128 stands for zero in the data rows.
The rows of a group all lie on one hidden flat surface, such as a line or a plane, and each surface passes through zero. The first row asked about is in group 0, and each new group gets the next number.
The rows in order, each followed by its group:
[164 144 110  69 128 163 152 129 158 147 197 101] 0
[128 119  76 166 147  85 165  86 135  87 124  95] 1
[113 114  76 142 167 130 123  81  94 109 135 135] 1
[ 86 104 112 145 171 124 143 136 130 151 146  96] 0
[136 135 116 162 107  68 176 130 156 105 120 104] 1
[172 120 134 143 130 141 105 141 110 130 134 149] 2
[141 149 212 125  88 149 125 209 181 153 131  81] 1
[223 147 112 142 111 144 151 175 140 159 178 174] 2
[117 102  84 137  91 154 166 172  94 159  93 127] 3
[142 160 180 107 169  97  89  79 165  98 167 138] 3
[117 113  78 182 189 154 115  95 112  89 157  62] 1
[ 78 155 160 128 132 114 137 191 171 144  95 128] 2
[152 110  99 191 158 165 135 149 101 147 117  53] 3
[197  99 144 117 153 130  84 170  84 132 113 191] 2
[158 155  93  81  68 119 159 125 151 140 196 176] 0
[200 112 126 189 119 153  73  80  70 100 156 145] 2
[125 168 130 153 115 120 174 180 165 140 165 155] 3
[153 140 117 101 115 140 147 130 140 130 158 133] 0
[109 119  85  96 129 114 123  91  87 145 120 222] 1
[160 129 133  90 201 175 130 126 150 132 166  49] 0
[138 123 148 149 161 126 106 121 114 119 109 100] 0
[111 144  75 128 145  49 152 113 166 149 206 184] 0
[159 126 150 157 224 114  81 107 123 117 110  83] 0
[124 109  79 181 175 109 146  79 136  78 137  69] 1
[100 157 116 146 103 135 160 123 153 138 159  97] 2
[203 112 118 102 142 130 133 167 125 142 146 186] 2
[112 119 110  99 143 149  98 113  94 148 127 196] 1
[159 132 154 129 156 136 104 121 122 112 106 103] 0
[114 111  30 143 167  91 141  46  79  90 121 175] 1
[117 111  88 163 197 173  92  92 105 106 168  75] 1
[167 124 112 174 106 145 101  87  95 107 165 123] 2
[135 103  96 157 140 163 121 154  96 143 108  72] 3
[144  72 110 130 154 155  80  82  68 123  84  77] 3
[ 99  80 114  79  74 138 128 112  81 139  70 156] 3
[182 115  70 132  88 142 161  34 113 119 200 115] 2
[202 126 136 149 134 142  98 159 109 133 129 177] 2
[ 97  96 133 114 162 196 146 166 127 160 132  36] 0
[152 121 117 179 181 155 109 138 114 122 137  51] 3
[121 105 132 136 137 129  97  91  99 112 110 112] 2
[122 134  99 114 133 112 149 124 151 136 173 135] 0
[116 137 133  66 148 110 185 200 171 161 116 145] 2
[117 123 140 155 189 198  78 137 118 129 169  66] 1
[156 169 132 120 126 124 174 235 186 171 140 162] 2
[140 134 139 133  96  82 165 146 157 119 107 128] 1
[130 149 137 136 118 137 136 170 148 143 131 138] 2
[134 116 150  99 147 117  83  75 121 102 117 129] 3
[159 150 139  98  67 146 131 130 125 114 117 158] 0
[117 120  97 137 161 144 106 104 103 124 147 130] 1
[193 144 168 123 161 166  82 111 124  97  94  89] 0
[129 136 132 123  98  86 160 136 143 131 103 152] 1
[ 89 117 182 127 158 115  80 189 124 132  59 143] 2
[135 148 175  90  89 140 117 174 131 160 120 159] 1
[130 123  74 184 107 162 193 216 109 162 118  97] 3
[141 117 149 131 141 128  94 145 113 114  99 149] 2
[153 134 129 146 174 138 109 102 126 115 138  80] 3
[125 129 134  99 113 118 120 132 129 146 119 175] 1
[174 150 135 129 150 106 109 104 123  96 122 138] 0
[142 135 138 123  96  93 163 148 162 126 115 120] 1
[119 184 137 175  98 142 157 184 187 147 152 115] 2
[ 94 113 112  94 139 121 146 104 130 128 118 117] 2
[139 124 100 186 143  83 180  98 163  74 130  43] 1
[120 105 110 139 110 141 154 151 110 140 108 119] 3
[165 134 130 168 194 142 113 123 120 118 141  59] 3
[ 58  86 139 157  42 156 144 168  98 136  62 149] 0
[130 144 120 171 109 136 122 104 125 120 158 106] 2
[136 126  82 155 124  55 186  87 139  91 110 118] 1
[135 124 128 184 156 124 149 116 165  83 140  19] 1
[121 130 187 100 146 224  58 176 112 177 150 135] 1
[121 130 122  95 129 152  99 127 104 151 127 189] 1
[115 130 120 118 175 199  67 121  80 145 146 139] 1
[201 104 121  85 156 127 122 171 110 139 124 187] 2
[119 123 147 138 174 194  83 144 117 136 155  90] 1
[156 124 144 113 159 172 117 131 126 125 125  71] 0
[100  91 151 150 216 180 101 144 112 142  99  30] 0
[112 113  85 143 211 197  73  88  76 128 155 120] 1
[167 134 140 106 135 126 141 203 144 151 128 167] 2
[125 128 105 128 117  93 152 105 122 119 113 150] 1
[121 149 135 126 122 126 162 163 168 142 133 126] 2
[125 135  97  88 107 143 168 138 158 154 189 129] 0
[141 139 166 114  77  94 154 157 153 137 110 140] 1
[121 129 101  83 116 117 109 105  97 147 118 217] 1
[137 139 129 151 116  81 119 105 126 102 107 178] 0
[ 29  83 112 205 172  81 132 150 114 156 102 126] 0
[161 140 164 130  52 143 114 115 104 102  73 169] 0
[ 55 132 182 147 144 113  93 164 126 122  66 105] 2
[127 113 141 164 231 145  95 125 123 129 103  43] 0
[ 20 157 132 131 108 118 171 119 183 134 120  58] 2
[110 138 110 131  83  91 147 117 133 129 142 178] 0
[132 134 169 149 123 145 129 173 158 135 140  68] 1
[145 161  94 121 109  47 142 100 157 123 184 205] 0
[127 176  92 151  81 134 199 124 192 143 201  95] 2
[122 123  91 166 184 157 107  95 109 100 149  93] 1
[134 141 205  73 100 183  79 195 120 192 132 167] 1
[167  83 132  87 163 122 108 132  96 124 104 163] 2
[ 70  91 153 189 153 126 108 143 101 126  66 102] 0
[ 74 119 158 115 149 108 109 157 130 125  74 131] 2
[138 133 153 145 116  99 158 146 163 123 122 103] 1
How many dimensions does each group's flat surface have? From group 0 on:
4 3 4 3
